rotation ticks, each row followed by its count of ticks:
The counts run from 0 to 668.
[131 119  92 153 112  90 113 165  79 102 116 122 105  63  84 114 148  99
 118 136 141 131  97 134 179 156 173 137  97 120 137 129  96 145 134 153]
442
[152 157 122  98 139 107 106 127 117 128 123 138 139  96 100 143 140 116
 156 158  80 131 108 142  81 120 127 125 120 117 129  64 192  65 147 162]
388
[155 145  76 144 139  96  60 132 108 156 108 115  94 126 121 102 152  84
 131 147 146 109 109 114 135 127 119  75 117 118 129  96 183 101 129  97]
241
[139  85 178 119 129 115 141 128 188 196  93 115  87 153 130  98 160 152
 116 130 139 103 126 118 155 140 111 130 122  91 118 133 141  89 142  92]
490
[127 156 122 114  94 137 100  92 120 118 132 157 128 129 118 110 108 143
 118 125  84 159  85 126  93 152 189 149 173 152  98 160 105 127 186  96]
28
[125 124 102 111 126 135  72 117 112 110 123 117 123 162 131 128 135 127
 112 140 100 130 134 123 116 102 171 153 188 150 115 169 153 179 199 105]
597
[124 123 157 149 116 116 166 130 138 107 158 135  86  73  93 101 137 176
 129 108 118 102 111  93 140 185 130 144  99 138 133 160  87 139 139 124]
198
[131  95  99 149 143  88 119 176 130 136  91 116 109 116 142 126 196 100
 117 143 175  81 134 121 166 101 113  85  99 100 128 131 140 117 117 130]
573
[153 168  78 142 104 127 103 153 117 127 130 108  96 133 137 152 147 130
 136 125 135 116  84 144 119 148 139  86 182 130  83 146 126 142 183  96]
172
[143 149  74 124 104 120 108 188 118 139 105  95 106  96 105 140 168  93
 151 146 161 122  92 170 148 152 143  70 135 118 113 131 145 111 146 108]
665
[118 118 102 127 138  92 124 142 120 147  92 106  68 138 128 117 162  94
  94 128 178 132 140 100 210  96 107 139  91 104 154 120 185 104 144 147]
0
[119 158  69 113  86 110 104 131 100 101  87 126 102 115 113 139 138  83
 128 149 157 183  99 138 144 114 182 105 124 155 110 154 115 107 174 111]
517
[155 129 130 129 121 131 111 123 149 139 171 115  90 114 124 115 160 140
 102 110 111  77 120 106 115 162  97  87 160 128 104 146 150 137 130  54]
325
[129 104 154  84  95 124 126 163 171 143 101 113 172 125 157 121 141 103
  97 131  98 130 126 202 162 103 167 114 132  85  77 143 162 115 138 120]
655
[101 120 119  72 102 106 117 119 141 112 116 115 111 146 137 150 118 108
  74 113 119 157 123 132 196 100 145 183 161 125  85 154 168 133 169 113]
510
[110 147 163 101 114 146 169  95 147 107 136 147  78 160 132 135 114 148
 109  93 119 176 129  94 132 138 127 161 172 163 105 189 134 132 190 115]
269
[ 99 102 157  93 101 110 163 123 164 106 123 160 143  95  89 126 145 128
 115 117 106 147  93 132 146 155 181 139  96 137 101 150  67 106 154 128]
290
[152 153  97 125 154 123  89 121 102 138 118 113 115 165 154 125 135  91
 124 144 110 119 128 117 109  65 121 112 158 116 115 111 224 120 162 121]
244
[149 161 169 191  97 145 144 110 129 125 151 158 134  92 141  94 125 121
 118 115  99 103  95 127  86 133 146  92 141 130  86 172  85  98 138 125]
543
[110 130 152  98 113  95 151 150 122  83 129 146 162  71 124 130  99 110
 107 112 107 122 103 137 175 119 143 172  91 111  91 111 127  87 133 184]
292
[151 138  76 117 130 136 106 159 108  84 145 117 141 124 147 163 151  92
 115 123 116 114 112 151 126  96 131  84 189 137  87 141 174 151 160 117]
667
[111  64 152 149 153 107 138 109 149  99 131 182 147 110 129 135 161 162
 102 136  87  69 104  94 135 135 131 156 125 126  96 162  79 135 116 141]
212
[131 122 133 104 131  99 149 173 133 106 103 149 153 109 134 166 138 102
 139 139 130 109 100 134 160  84 112 112 109  96  90  96 164  68 133 167]
646
[140 125 181 107 122 139 180 125 151  91 174 152 132  67  95 149 148 147
 124 112  72 123 131 115  99 151 112 133 119 148 121 137 150 108 108 130]
549
[106 101 107 126  98 114  96 110 133 149  86 127  97 165 138 108 140 119
 103 128 148 157 118 131 171 116 187 144 143 139  96 176 114 143 182  93]
10
[128 159 178 138 120 117 142  84 133 160 131 140  85 108  94  80 116 164
 130 112 101 129 113 104 133 163 126 172  81 112 148 121 121  93 149 143]
621
[145 144 193 120 122 141 166 126 151 105 166 130 145  90  99 132 115 149
 136 114  36 103 124 126  96 147 125 151 150 125 115 136 123 135 145 140]
545
[131 155 148 151 107 126 102  98  97 131 160  97  92 112 105  55 117 113
  95 136 105 147 146 144 142 138 159 173 122 133 159 168 149 156 152 112]
105
[103 131 140 165 131 112 154 116 125 131 132 108  52 110 123  87 144 126
  90 113 160 136 151 100 186 130 121 137 101 138 152 183 137 145 143 112]
346
[116  95 141 128 164 117 149 105 146 140  85 182 118 139 119 156 174 155
 163 143 120 118  98  82  83 114 125 122 112 148 134 144  95  63 141 146]
133
[122 114  95 134 113  92  78 148 126 138 147  93  88 103 105  84 136 102
  91 120 137  99 118 144 208 161 146 116 117 114 112 138 141 170 130  94]
88
[129 113 114 139 106 127 175 186 125 125  97 112  82 110 105 144 179 116
 145 127 177 160 115 130 174 125 133  78 123 140 147 171 109 128 142 126]
425
[139 124 124  99 174 107 146 115 128 128 134 149  95 132  90 157 167 142
 142 139 100  97 125  83 105 127  81 114 116 151 164 104 178  97 126 133]
479
